[[135 141 130 135 120 132 124 133]
 [134 132 119 127 129 135 120 124]
 [140 147 127 136 118 136 120 134]
 [121 128 150 135 120 116 143 141]
 [132 137 132 134 121 129 128 133]
 [122 117 125 122 135 125 130 123]
 [135 137 124 131 124 134 122 129]]
:
[[135 122 132 121 140 134 135]
 [137 117 137 128 147 132 141]
 [124 125 132 150 127 119 130]
 [131 122 134 135 136 127 135]
 [124 135 121 120 118 129 120]
 [134 125 129 116 136 135 132]
 [122 130 128 143 120 120 124]
 [129 123 133 141 134 124 133]]

[[112 139]
 [114 139]
 [126 105]
 [126 110]
 [110 144]
 [116 134]
 [112 139]
 [110 144]
 [128 100]
 [126 110]
 [126 105]
 [124 110]]
:
[[124 126 126 128 110 112 116 110 126 126 114 112]
 [110 105 110 100 144 139 134 144 110 105 139 139]]

[[133 127 127 127 127 125 123 127 136 130 106 131 123 127 125 119]
 [130 128 128 129 127 128 126 127 130 127 122 129 126 128 127 128]
 [132 129 129 132 130 128 124 129 135 131 121 130 124 129 125 123]
 [132 129 130 132 130 128 124 130 135 132 122 130 125 129 124 122]
 [131 127 128 127 126 126 124 126 132 128 113 130 125 127 127 125]]
:
[[131 132 132 130 133]
 [127 129 129 128 127]
 [128 130 129 128 127]
 [127 132 132 129 127]
 [126 130 130 127 127]
 [126 128 128 128 125]
 [124 124 124 126 123]
 [126 130 129 127 127]
 [132 135 135 130 136]
 [128 132 131 127 130]
 [113 122 121 122 106]
 [130 130 130 129 131]
 [125 125 124 126 123]
 [127 129 129 128 127]
 [127 124 125 127 125]
 [125 122 123 128 119]]

[[121 130 138 117 142]
 [115 121 142 136 122]
 [104 123 149 130 131]
 [130 134 126 102 152]
 [114 122 134 115 131]
 [144 132 118 140 121]]
:
[[144 114 130 104 115 121]
 [132 122 134 123 121 130]
 [118 134 126 149 142 138]
 [140 115 102 130 136 117]
 [121 131 152 131 122 142]]

[[153 118]
 [144 115]
 [141 138]
 [112 129]
 [156 122]
 [129 133]
 [157 116]
 [131 128]
 [116 134]
 [103 119]]
:
[[103 116 131 157 129 156 112 141 144 153]
 [119 134 128 116 133 122 129 138 115 118]]

[[109 125 126 145 100 130]
 [109 115 140 134 112 119]
 [111 116 139 133 114 120]
 [109 116 138 135 111 119]
 [114 119 136 133 116 122]
 [140 130 124 121 133 138]
 [119 113 142 125 123 121]
 [123 127 128 132 121 129]
 [114 116 140 131 117 121]]
:
[[114 123 119 140 114 109 111 109 109]
 [116 127 113 130 119 116 116 115 125]
 [140 128 142 124 136 138 139 140 126]
 [131 132 125 121 133 135 133 134 145]
 [117 121 123 133 116 111 114 112 100]
 [121 129 121 138 122 119 120 119 130]]

[[103 156 128 128 148 149 103 128]
 [123 133 136 137 133 133 123 118]]
:
[[123 103]
 [133 156]
 [136 128]
 [137 128]
 [133 148]
 [133 149]
 [123 103]
 [118 128]]
